In the rows, zero is written as 128.
Each path below is one point turned by a fixed rotation once a step. After each direction that follows a path, write how fast that rotation turns it, in degrees each step (0 if it stays still).
Each turn is a multiple of 5 degrees from 10 to 175, or 0.
Each row of a path follows its step; steps can be skipped.
Path 1:
step 1: [137 128 124 130 114 129 121 132 120 126 126 125 128 134 126 130 119 126
 122 123 125 124 122 125 128 129 134 139 123 124 135 122 130 131 129 128
 128 124 135 126 133 122 136 130 124 132 129 133]
step 3: [135 125 133 130 133 134 129 139 124 132 122 122 132 132 131 123 124 121
 130 125 126 120 132 129 121 125 125 122 123 126 124 132 129 122 130 127
 124 124 128 115 134 132 135 133 117 125 133 130]
step 5: [137 124 127 129 124 127 130 138 123 130 122 125 130 131 132 127 130 127
 127 127 128 114 136 123 127 133 127 124 127 131 134 128 129 131 134 130
 129 130 117 133 117 119 135 127 133 123 122 126]
step 6: [137 119 128 134 122 125 124 138 126 126 123 124 126 138 125 126 129 132
 123 130 128 118 127 135 124 132 131 135 125 132 133 122 131 127 128 132
 129 125 131 131 127 120 135 129 134 136 124 122]
step 7: [133 125 136 125 115 133 121 132 131 127 128 127 129 138 130 129 129 130
 128 124 125 121 134 132 138 128 128 132 128 127 133 128 136 128 120 131
 128 122 132 127 131 128 134 132 128 130 129 114]
step 9: [135 132 126 125 119 124 127 135 126 126 120 123 128 136 131 130 124 122
 123 129 122 127 131 121 128 123 132 124 124 128 132 126 127 133 128 127
 132 129 136 126 134 128 135 129 112 122 126 137]
step 10: [139 124 121 123 122 127 127 136 115 127 126 126 133 132 129 131 128 121
 128 125 121 128 139 123 127 129 125 131 122 129 125 128 128 127 131 125
 129 132 122 128 126 121 138 130 125 121 135 135]
step 12: [131 131 136 125 127 132 121 140 128 131 122 129 133 135 131 135 127 125
 129 120 132 114 127 129 130 134 128 128 123 120 128 124 133 126 125 126
 130 122 122 122 131 120 130 132 132 129 125 123]
step 15: [141 123 127 125 117 126 132 131 128 126 123 128 126 138 129 130 136 126
 130 127 117 130 143 132 132 130 126 131 129 133 134 131 130 125 128 129
 130 129 134 129 132 124 135 133 127 124 129 125]
step 17: [135 131 126 121 121 132 126 135 125 123 117 129 132 138 129 133 119 128
 123 122 130 120 127 124 127 129 130 130 118 127 125 117 126 130 123 123
 131 128 132 130 134 122 128 129 121 131 132 128]
Directions:
[126 129 129 131 127 129 127 129 128 126 128 128 128 129 130 131 129 127
 125 129 129 129 126 128 128 130 126 129 131 129 127 126 130 129 126 128
 128 125 127 127 124 130 130 128 131 130 126 128]	55
[128 129 128 128 125 131 129 127 131 127 128 128 127 127 128 129 128 126
 126 129 124 130 127 128 127 128 129 130 123 132 129 128 130 129 128 127
 128 129 126 127 128 127 127 128 126 129 129 127]	45
[128 127 129 128 130 131 128 130 129 129 129 126 130 127 127 128 129 126
 132 130 128 126 127 131 129 128 129 128 127 126 128 127 127 126 128 128
 129 129 126 126 126 126 129 127 129 127 125 131]	45
Path 2:
step 0: [127 126 124 133 123 133 133 131 122 123 125 137 131 125 129 123 139 131
 133 131 127 140 122 129 127 128 113 121 123 133 136 131 133 135 124 128
 120 126 125 121 135 132 128 129 121 131 127 130]
step 1: [130 126 127 123 122 121 124 123 130 130 120 129 128 131 122 137 130 133
 131 128 138 130 126 136 122 128 129 126 135 127 126 125 120 126 133 130
 130 124 125 119 128 143 135 135 132 124 120 116]
step 3: [131 128 126 126 129 130 122 128 120 128 127 131 122 121 128 131 130 129
 130 126 141 132 123 135 129 129 122 131 130 131 129 129 128 128 139 133
 139 123 128 129 118 138 146 128 132 120 129 125]
step 4: [136 125 127 132 128 129 129 134 130 128 133 133 135 125 132 129 135 128
 133 122 126 123 118 140 131 127 120 126 134 129 131 117 133 136 129 121
 123 134 124 117 128 121 128 122 124 129 118 128]
step 6: [132 131 130 127 130 129 129 138 131 130 123 122 134 124 132 122 131 136
 132 124 133 122 124 133 133 122 113 118 138 121 129 129 136 129 125 128
 127 129 117 121 137 129 131 126 122 132 129 129]
step 9: [129 129 125 127 129 128 125 123 131 127 123 141 126 128 129 131 136 129
 134 125 128 127 129 134 119 125 126 124 126 131 131 127 119 138 138 136
 127 121 122 129 127 134 137 133 121 132 133 113]
step 10: [130 126 131 123 126 126 127 135 130 130 122 131 133 125 127 137 134 133
 132 129 132 133 118 128 131 130 122 121 134 133 125 122 135 133 115 130
 129 131 124 117 125 134 121 127 138 141 124 129]
step 12: [128 124 124 128 127 125 122 124 128 121 127 121 131 124 127 133 131 126
 129 129 132 131 123 138 138 130 116 123 139 131 124 126 130 137 124 125
 127 131 118 124 126 131 136 124 132 127 113 126]
step 15: [134 133 119 125 131 129 127 133 123 130 126 142 128 122 129 125 135 127
 120 119 138 118 125 134 126 134 117 124 122 128 130 126 128 134 132 123
 121 116 131 124 134 126 129 126 127 130 133 126]
step 16: [119 127 124 119 122 131 133 129 121 135 124 128 122 123 125 125 132 133
 135 137 135 136 123 140 128 130 117 130 135 124 134 126 130 124 124 126
 130 139 122 122 132 133 125 131 128 128 122 123]
Directions:
[129 130 128 129 128 128 130 130 125 130 131 133 130 128 130 129 129 129
 129 130 127 127 127 126 127 128 128 130 127 130 127 124 129 130 130 129
 130 128 128 129 126 127 128 128 127 131 129 126]	70
[127 128 130 130 128 127 129 126 129 130 128 126 128 128 128 130 130 129
 127 131 127 125 127 128 128 125 128 129 127 126 130 127 130 127 130 129
 128 126 127 128 130 130 133 127 125 128 126 129]	135
[127 128 127 129 128 128 129 127 131 128 125 127 127 129 131 131 130 127
 125 127 127 128 127 127 129 128 129 126 130 128 129 128 127 131 126 130
 129 131 127 132 127 128 128 127 128 131 131 128]	25
[128 127 129 128 125 128 127 126 130 127 126 130 130 128 126 129 129 127
 130 127 126 131 129 125 127 129 130 128 127 130 129 130 128 127 127 129
 129 127 128 127 128 131 129 129 127 132 126 127]	40
Path 3:
step 0: [125 127 126 132 129 127 140 121 136 126 137 135 126 125 129 131 125 120
 134 127 116 126 118 126 128 137 139 131 117 130 132 129 121 131 131 125
 128 120 120 132 135 126 136 124 131 137 124 130]
step 1: [123 135 123 133 124 131 127 114 130 131 124 117 132 139 126 122 121 123
 118 129 119 131 130 120 133 128 127 134 121 121 138 126 127 130 124 138
 125 126 129 130 123 128 125 128 124 123 120 122]
step 3: [121 124 133 121 127 124 129 130 126 127 128 135 124 120 119 118 127 131
 126 120 138 126 132 124 119 126 128 138 131 132 121 130 132 123 122 138
 124 134 122 130 126 129 140 136 118 120 125 135]
step 5: [129 126 126 124 124 128 125 122 124 132 126 124 123 126 133 129 126 126
 126 122 125 125 130 143 128 134 136 122 116 120 135 133 125 129 119 121
 133 127 130 137 128 135 130 133 115 137 119 121]
step 6: [131 129 130 119 135 136 137 123 128 124 130 131 135 128 127 129 122 122
 125 123 115 136 136 124 128 132 127 128 131 121 133 112 120 137 133 122
 136 122 128 128 130 133 129 124 129 126 122 133]
step 7: [119 127 141 126 123 131 128 126 129 125 127 130 140 130 127 122 123 123
 133 128 130 120 130 124 136 136 132 137 129 130 132 126 128 123 124 141
 118 131 127 122 135 125 128 116 128 129 116 126]
step 11: [132 134 130 130 132 131 121 117 121 127 131 135 130 124 133 130 133 123
 144 126 121 130 124 128 129 143 136 125 132 129 138 125 131 125 132 129
 135 136 133 134 128 136 125 121 123 132 123 126]
step 15: [127 138 123 126 121 132 123 131 128 122 131 127 114 116 118 130 122 124
 132 130 128 134 124 121 121 139 126 122 126 131 130 133 124 114 131 125
 133 136 125 129 129 128 129 135 133 128 136 126]
step 16: [136 129 127 131 139 130 118 130 136 132 139 126 121 129 141 124 120 135
 129 133 128 124 125 126 116 129 131 137 118 123 140 129 128 133 128 127
 129 131 135 134 134 137 129 132 125 132 129 127]
step 18: [126 128 139 112 127 114 120 128 129 131 128 137 133 140 128 130 131 130
 127 120 128 130 122 125 136 135 128 128 130 130 130 123 137 131 132 136
 136 125 130 133 128 122 133 126 136 130 123 133]
Directions:
[127 126 128 125 126 128 129 127 129 128 128 132 129 125 128 123 131 128
 131 129 130 128 126 126 130 127 129 129 129 131 129 126 126 128 129 128
 128 125 127 128 127 127 126 128 127 128 128 129]	100
[128 128 128 125 127 127 128 127 129 127 128 128 126 125 130 127 125 126
 125 128 126 131 129 130 127 131 128 131 128 130 131 129 128 128 130 131
 129 131 127 129 130 128 129 128 128 128 125 129]	0
[126 127 125 128 130 130 127 125 129 129 129 125 127 128 126 128 127 126
 132 127 129 130 128 128 128 129 129 130 127 124 130 127 126 130 129 126
 129 129 129 128 131 126 127 127 127 129 129 127]	70
[128 126 127 127 131 128 128 125 126 129 132 127 130 126 127 129 131 126
 127 127 129 127 128 130 129 128 127 127 125 129 127 128 128 127 131 128
 128 129 126 129 128 130 130 128 128 126 129 127]	125
